One turn sends every row of this set to another row. A few are shown first. Where does it send the rows asked after them?
lon: [ 11   9  15 -35  -6  -6  -2   6   0   6  -6  -1   7  17   9 -10 -15   2
  -4  -7  -3   1  25  15  -8   9  26   6   9  18   5  32   7  24  22  -9
  19   0  11  -5  -6  -5  18  -3   8  14   5  -5 -14  -2   4   5 -22  -2
  21  38 -22 -16  -8 -10  -3 -16   8  -4  27  -2  -3  20]
puzib: [-15  -3  13   1  11  26  32  30   7   6  13   7  -5   4  12   1  -7  10
 -16   5   7  -5  17   3   9   5 -37   9 -11   0  11   4   3  -1 -15  30
  -1  12  -3   9   3  11  16 -16  -3  25  -1 -24   6   0   3   4   4  19
  30  28   5 -19 -23   0  23  -1   5   8  45 -25   0   2]
sigi: [-16  -4  10  -7   3  17  33  27   7   5  12   9 -10   7  17  -9  -7   6
 -12  16   9   5  14   2  -4   0 -40  11  -9   0  15   4  14   2 -13  27
   1  23   2   8   0  11  20 -12   0  18   9 -22   9  -8   8  15   7  11
  29  24   7 -22 -19   5  20  -5   7  10  44  -8   2  13]
Fevu: [ 15  11  14 -33   2   0  -7   3  -1  12  -2  -1  14  18  12  -4 -12   8
  -6  -8  -4  -4  29  16  -2  11  24   9  11  21   7  36   1  23  18 -10
  20  -8   5  -7  -1   1  21  -2   2  16  -3  -6 -16  -2   1   0 -23   4
  25  41 -20 -14 -10  -8  -4 -14  10  -8  27  -9  -2  19]
Pebu: [ 22   5   3 -31   9   7   6  -6  -7  12   9   1  14   7  12  -9 -14   5
  -8 -10  -9   4  17  14  -2  10  17   5   8  11   2  19 -12  12  11 -16
   7  -8   4 -10   3  10  30   0   3  30 -13  -4 -12  -9   5 -14 -29   8
  12  34 -29 -29  -5   2  -8 -13   4   8  32 -18  -5   7]
Tobi: [ 12   9  18 -28  -3  -3  -2   8   0   6  -6  -5   9  14   3  -5 -15   4
  -7 -16  -4  -6  26  15  -1  10  28   5   9  18   0  32   0  20  21  -6
  18  -8   8  -5  -6  -7  14  -4   8  21   1  -7 -16   4   0  -3 -25   4
  22  38 -25 -13 -10 -13  -2 -14   6  -5  28 -12  -6  12]
gose: [-18  -4  14   1   4  21  37  31   7   2  10   5 -11   4   8  -3  -9   5
 -14   6   8  -2  14   2   4   3 -34   7 -12  -2   8   2   7  -2 -12  32
  -1  17   1  11  -1   6  15 -16   1  24   5 -23   6   1   4   7   5  15
  26  25   2 -18 -21  -1  22  -2   3   9  45 -21  -1   2]
dofum: [ -7  -3  11   2  17  20  31  25   1  10  22   3   5   2  15   0  -3   7
 -18  10   8  -4  13   0   6   8 -39   7   2   0  18   4   6   1 -18  20
  -1   5  -6   6   9  19  19 -16 -10  28   3 -21   4  -6   4   6  15   9
  23  27  12 -15 -18   3  20   0  10   7  41 -13   3  10]
zat: [  6   1  22 -28 -21  15  -6  18   0  14  -9   9  -9  12  -1   0 -20   5
  -9 -20 -15 -28  24  19  17  14   8  -3  -5   5  28   5  17  -1   7  14
 -15  -1  13   9 -11   7  22  -3  -9  21  15   6  -7   1  -1 -18   1  19
  41  24  -7   4 -29   9  18  -9  10  -2  22 -13   0  11]
buri: [  9   2  19 -30 -17  16 -10  15  -1  17  -6  12  -5  13   5   0 -19   8
  -8 -18 -14 -27  25  19  17  14   6   0  -4   7  32   7  16   0   5  11
 -14  -3  11   6  -7  13  25  -2 -14  18  13   6  -7  -3  -1 -17   1  19
  45  26  -3   2 -29  13  17 -11  12  -3  22 -11   2  15]
zul: [ 14  11  14 -35  -1  -3  -6   4   0   9  -4   1  12  18  13  -8 -13   5
  -4  -7  -3  -1  27  16  -7  11  23   9  12  20   7  35   6  24  20 -11
  20  -4   8  -6  -3   0  22  -1   4  13   0  -4 -15  -3   3   4 -22   1
  24  39 -18 -16  -8  -8  -4 -17  11  -6  27  -3  -2  23]
som: [ 15  11  17 -29   2   1  -5   6   0   9  -4  -3  13  14   7  -2 -13   7
  -7 -14  -4  -7  28  16   2  12  25   8   9  20   4  35  -3  21  19  -8
  19 -11   4  -6  -3  -2  18  -3   4  21  -4  -6 -17   4   0  -2 -24   7
  24  40 -23 -14 -11 -11  -1 -12   8  -6  28 -12  -4  15]
lum: [-11  -6  10  -2   7  12  36  25   2   7  17   3  -4   3  13  -8  -6   0
 -14  15   8   5  11  -2  -6   5 -37   4   1  -3  16   1  15   2 -15  22
  -2  16   1   9   4  12  17 -16  -2  23  13 -20   6  -8   8  13  16   3
  20  21  10 -15 -16   3  20  -3  10  10  40  -2   3  13]
bofe: [ 18   4   1 -38   1   1  10  -7  -6   9   7   2   8  10  13 -17 -17   0
  -4  -4  -8  12  15  13 -12   6  16   6   7   9   3  17  -3  14  14 -16
   8   2  11  -9  -1   7  31   1   7  25  -5  -1 -10 -15   8  -5 -27   1
  10  29 -27 -31   0   2  -9 -16   4   8  30  -5  -1  13]
Nul: [  6   1  16 -35 -22  11  -8  14  -1  16  -7  13  -9  16   7  -7 -19   4
  -4 -11 -13 -20  24  18   7  12   5   2  -2   5  35   6  25   3   6   9
 -13   6  15   7  -9  11  26  -1 -10  13  19   7  -5  -9   2 -10   3  14
  43  22   0   0 -25  15  16 -14  14  -2  21   0   3  21]
notu: [-11  -5  14   6   9  16  39  30   2   5  17  -2  -3  -1   4  -2  -6   1
 -15   7   7  -3  11   1   3   7 -32   1  -1  -4  10  -2   6  -1 -13  26
  -4  10   0  11   2   8  11 -18  -2  32   9 -21   3   1   3   5  13   7
  17  21   4 -12 -18  -3  21   2   5  10  41 -15   0   2]
gogun: [  5  -1  22 -30 -24   9  -4  18  -1  12 -11  10 -13  13  -1  -4 -21   1
  -5 -19 -15 -24  22  18  10  12  11  -4  -5   4  27   2  21  -1   8  14
 -16   3  17  11 -13   4  22  -3  -5  17  21   6  -7  -2   0 -14   2  15
  40  22  -7   3 -28   9  18 -10   8   0  23  -8   0  11]
kekog: [-18  -5  12  -5   2  17  38  30   7   1  10   6 -12   5  12  -8  -8   3
 -12  10   9   3  12   1  -3   1 -36   8 -10  -2   9   0  12   1 -11  29
  -1  23   4  10  -2   6  15 -16   2  19   9 -21   8  -4   7  12   7  11
  27  23   3 -20 -20   1  23  -3   5  10  44 -13   1   6]
mek: [ 11   9  17 -31  -5  -5   1   7   1   5  -6  -3   6  15   5  -8 -15   0
  -4 -12  -4  -1  26  14  -5   9  29   5   8  18   0  31   3  22  23  -6
  18  -3  10  -3  -7  -7  16  -3   9  18   4  -6 -17   3   1   3 -24   0
  20  36 -24 -13  -8 -13  -3 -14   6  -4  28  -6  -6  15]
rola: [ -9  -3   7  -1  13  17  31  24   2  10  22   5   3   4  16  -6  -4   5
 -15  15   9   3  12   0  -1   6 -39   6   3   0  19   3  12   4 -18  20
   0  11  -2   6   7  17  20 -14  -7  23   8 -20   5 -10   6  11  16   6
  23  24  13 -17 -16   5  19  -2  12   8  41  -5   4  13]
Depe: [ 18   2   6 -31   1   1  13  -2  -6   5   3  -2   5   6   5 -14 -18  -1
  -5 -12 -10   6  15  13  -6   6  21   2   3   7  -5  14  -9  10  16 -12
   5  -2  11  -5  -4   1  25  -2  11  32  -4  -4 -12  -6   5 -12 -28   5
   6  28 -35 -28  -4  -4  -7 -13   0  12  32 -16  -6   3]
kot: [-13  -2   8  -6  10  22  29  24   6   8  16  11  -5   7  21  -5  -5   9
 -13  15   9   1  15   2   1   3 -43  13  -7   1  18   7  11   2 -15  25
   2  17  -3   6   6  16  22 -13  -5  16   2 -22   9 -10   7  11   7  14
  33  28  10 -22 -19   7  21  -5   9   7  43 -12   3  13]
Bapub: [  8   2  17 -33 -19  14 -12  12  -2  18  -6  14  -6  16   7  -3 -18   7
  -6 -13 -14 -24  25  19  12  13   4   2  -3   6  36   7  21   2   4   9
 -13   0  12   6  -7  13  29  -1 -14  14  15   7  -6  -8   1 -14   3  16
  45  26   1   1 -27  16  16 -12  15  -4  22  -4   3  20]
rore: [ 19   4   5 -29   7   7  10  -3  -6   7   5  -2  10   7   8 -10 -18   2
  -7 -13 -10   3  17  14   0   9  19   4   5  10  -3  15 -13   9  14 -13
   5  -7   7  -8   0   3  27  -2   7  34 -11  -4 -12  -6   4 -14 -30   8
   9  32 -33 -28  -5  -3  -7 -12   1   9  31 -21  -5   4]
Dasa: [ 15   3   3 -35  -2  -1  13  -4  -4   6   3  -1   5   9   9 -18 -18  -3
  -3  -8  -9  12  15  13 -13   6  21   4   6   8  -2  13  -4  12  17 -14
   6   3  12  -6  -5   2  27  -1  11  28  -1  -3 -11 -11   6  -6 -28   1
   8  27 -32 -29  -1  -1  -7 -15   1  11  30  -8  -4   8]
zamo: [  4  -1  19 -33 -26   9  -4  16  -1  13  -9  12 -13  14   2  -7 -21   2
  -5 -14 -14 -20  22  18   7  11   8  -1  -4   4  31   2  24   1   8  12
 -15   7  18   9 -13   6  24  -1  -6  14  22   8  -6  -5   2 -10   3  12
  41  20  -4   2 -26  11  17 -13  11   0  22  -2   1  17]
non: [-12  -2  10  -2  13  26  29  26   5   9  15   9  -2   6  18   0  -5  12
 -16  10   9  -3  17   3   7   5 -41  13  -9   3  17   7   6   0 -16  27
   1  12  -5   6   6  16  20 -16  -7  20  -3 -23   6  -6   5   7   6  17
  33  30   9 -21 -21   6  22  -2   8   7  43 -20   1   8]
nunop: [-13  -6  12   2   5  13  40  28   3   4  17   1  -7   1   7  -7  -6   0
 -13  11   9   2  10  -1  -3   5 -33   1  -1  -4  12  -1  12   0 -14  25
  -4  16   3  10   0   8  13 -17   0  27  13 -21   5  -3   6  10  14   3
  17  21   6 -14 -16  -1  22  -1   6  11  42  -7   1   7]
gor: [ -9  -5  13   5  14  20  35  27   1   8  20   0   3   0   9   1  -4   6
 -18   5   8  -5  12   0   7   8 -35   3  -1  -1  14   2   3  -2 -16  24
  -3   4  -5   9   6  13  14 -18  -7  31   4 -20   4  -1   2   3  13  10
  21  27   8 -13 -20  -1  22   2   8   8  41 -18   1   3]
tupeb: [ 20   5   0 -36   7   4   5  -8  -5  12   9   3  13  11  17 -14 -15   4
  -5  -5  -9   9  17  13  -7   9  14   8   8  11   6  19  -7  14  12 -17
   9  -4   6 -10   4  10  34   0   3  26 -10  -3 -11 -15   7  -9 -27   4
  13  32 -26 -31  -2   4  -9 -15   5   7  30 -10  -2  12]

Dasa goes to bofe
Bapub goes to buri
Tobi goes to mek
Now these:
kot goes to non
notu goes to nunop

One turn sends every row of this set to another row. A few are shown first. Where does it send the rows asked after them?
lave: [  9  -6   2   9  11  20   6   5  -1 -13   7  -1 -12  11   0  -1  13 -13
   3   3  -1  16  -6   6   1   3   4  18  -3  -2  -2 -12   0 -17   1  18
 -11   9   5   3 -20  -7]
diz: [ 11 -19   3   3 -14 -11   5 -13  -6  -9  -1  -3   4   3 -17   7  16   2
  -2 -21  -3   1  15  -7   2  -1  17  13 -14   1  -3  -3  -7  11  18 -14
 -20   0  17 -11 -14   4]
Dones: [  2 -13 -21  23  12  11 -10   2  -1  14  16   5 -15   1 -10   1  10   5
  11 -16 -11   6  14  11 -10   0  -3   8  -6 -12   2  -1   0   1  18   6
   5  -3   2 -25 -10 -23]
rut: [ -6 -10 -11   3 -19  -9  -4  -6   1  -2  -6   9  -1  -8 -11  -8  -2   4
   3   8   3 -15   8  -5 -10  12   5  10 -27   9  -5   9   9  15 -10   7
   4   0  -5 -21  -1  -7]
dos: [ -1  -3  -3  10  -5  11   3  18   5  -1  15   7  -1  -9 -12  19  15   5
   4   6 -14   9 -10   4 -21  14 -10   8  -1  -5 -12 -10   3   2   7  -8
  -7   8  13 -27  -6   3]
roge: [  6   1  18  -5  15  -4   1   6 -24  -4  10 -16 -11 -10   9   5   9  -6
   4  -8 -11  -5  -2   2 -11   3   8   8 -15  -6   5  12   1 -11   3  20
 -19 -11  13  -9   4 -10]
Gab: [-10  16   0  14   0 -13  16   5  -4  13   8  17   7  -4 -11  -9  -5  10
   9 -13  -3  10  10 -10   5   5 -13   5   2 -28 -15   4   9 -17  19   4
 -30   3   3 -29 -11   8]
zati: [ -2   7   2  19  -1  -9  10   6  18  -3  18  16 -20 -22 -14  -4  -2   9
  -4 -21 -17   0   0   8  -6  -3   1  -6   0 -16   0  19  19   8   6  -5
  -1  10   9 -18  -8  -4]
Vudek: [ -3  -4  -7  19   7  14   8 -18  -2  -3   3 -10  13  -2   7  -9  -3   1
   1  13 -19  22  15  -1  -2 -13  -1  14   1  -2  -6  -2 -10 -27  -4   6
 -22  -2  -9 -18  -6   0]
luga: [ 13 -11   5   1 -10 -13   8   2  16 -17  14   2   0  -5  -4  -3 -14 -17
  -6 -17   2   8  20  -9   9  10  -5  -2  -2  -6   3  19   8  -1  -1   1
 -22  10  21  -7  -3  -1]
Budeg: [ 11  -2  -2  15   2  -6  -3  15   2   7   2 -10   1 -11   1  15  18  -1
   0  15 -10  29  -2   3  11  -1  19  -3   2 -11  -6   5  -6  -3  -6   0
 -29   0  17  -6 -12 -12]
nimu: [ -5  15  19   0   6  -7  -4  14 -20  -7 -10   8  -5  -4 -14 -16  -2   7
  -9 -10 -19  -5   4 -11  -1   0   5   5 -18 -19  -5   4  12 -10   5  -2
 -31   2  -3  -5 -11  -5]
Dero: [ 14  27   2  16  18  -7   7 -13  12   1  -7   3   2  17  16 -14  -6   8
  -2   1  -4  12  11   4  -9 -18  14  -2 -12   4  10   4 -10  -7  14  13
 -21   4   4 -14   2   4]
Zuf: [ -7  18   5   3  22  -6  -7   1   3  10  -2  12 -15   4   2  -8  -7   7
   4 -21  19   5  -2  14 -12   4  -2  -5 -14  -2  12  19   2   7   6   5
  -2  -1 -12 -18  -1  10]
kolut: [  3   5  -9   4  -5   8   1  -3   0   2   3  -5   5  -7   4  -2  12   4
  12   4 -16  11  16 -11 -15 -16 -12   0 -27   8 -19   5 -10  -9  -4  12
  -6 -13 -25  -3  -1  -2]
marur: [  0   3   8  16  11  -8   8  -6   1  20  13  -8   3  -1   6  18  18   3
  11  -8  -9   0   9   7   1  -4 -13  10   1 -10  -9   8   0  -3  30  23
 -20  -3  20 -25   5   0]
met: [  1  30  12   0   2  -5  13   2   9  -7 -16   8  10   1   9   2   3  -4
 -10  -6 -15  16  -8   9  14  -8  11 -12   1  -3  -6   1  10 -11  -9   8
 -18  10  -7  -1 -13  -1]
saku: [ 15   0   8   0   0   2   7  -8   7 -16   1  -2  18  19  -1  -4   5   1
  21   2   1  18  15  -1  10  -7   9 -10  15   4 -19  26  -7   2  18  -4
 -10  -3   5  -8  -5  12]
rar: [-10 -14   1  12 -25  -9   8   5 -10  12   1   1   1 -14 -11   0  18   0
   5  -7  -5   9  11  -1  -7  12  29 -14  -4 -11  -6  21 -19  -2   5   4
  -7  -8   9 -20   2   3]
kevu: [ -6   9  14   8 -16   2  -8   6   9  -6   0   9  11   2 -12  13   8   2
   2   0 -13  -4  17  -9  -4  21  -2 -20  -6   0 -10  13   1  -1   6   8
  -7  18  18  -9  18  13]
Visu: [ 20  12 -12  17  10   2   8  -5 -17  12  -6  -1   1  15   3 -23  -9  12
  -7   0  -4   7  15  -9  -7 -11   5  -4  -3   3 -14  15 -15   3   0  11
  -6  -2  -3  -3 -26  -3]
Didat: [  2   2   1   2 -10 -17   1  -6   5  -4 -11  -6  -2  -3   3   0 -15  -8
  26  -2  -6  -3  18  14  -4 -10  18  -7 -10  10  -7  26  14   8  10   3
  12   4   8 -11   3  11]
zapos: [ 14   8   4  22   9   3   4 -13  -6   3 -15   9   0  26  14 -13  -6   7
   9 -11  14   0   3   6   1  13   0   7   7  -4   1  15  23   6   8  -2
  -4   2  -3 -20 -13  11]
mudep: [ 11  26   3  11   8 -11   3 -13  -5 -20  11   5  -6  -4  -6  12  10  19
  10 -16  -9  11   1  -7  10  -6  28  -8 -12  -9  -1   3  12  -3  -2  -7
 -16   7  19  -2  -6   5]
nar: [-25 -12   0  12  13  18 -13  -7  -6   8  -3  -1  -2 -10 -11   4   4   4
   2  -8  -3   8   6  11  -2   3 -20  14  -6  -5  -6   8   4  -5  -2  -4
  -5  -3 -25 -17  -8   6]
Mos: [ -6  -5   7  12  -6   5  -1  -5  18   1  -9   1  -1  -3  16  -1  13  -8
  22  -7   1  10   6  10  -1   2 -15   6 -12  -5   0  16  27  -5   2   5
  -6 -11 -27 -17   9   2]
ratom: [  6 -16  -5   6 -10   7   2  -4  10  -7   5  13  15   8 -14 -18  16   8
  -6  13   5   8   7 -15   9   9  -2   5   2   0 -15  18 -11  10  -2   2
 -19  -9 -10 -17  -8 -13]
vated: [ -3  30 -15   6   3 -10   1  -6  -1  10   4  17  10  -6   2   8   0  17
  11 -28 -15   8   7   8  -4  -1   3 -20  -6 -10  -2   7   8  -2   3  -7
   1  -2  -9 -32   0  -8]

Gab goes to nimu
Visu goes to kolut
Now these:
Didat goes to saku
Budeg goes to dos
kevu goes to luga
Dones goes to vated
Dero goes to Vudek

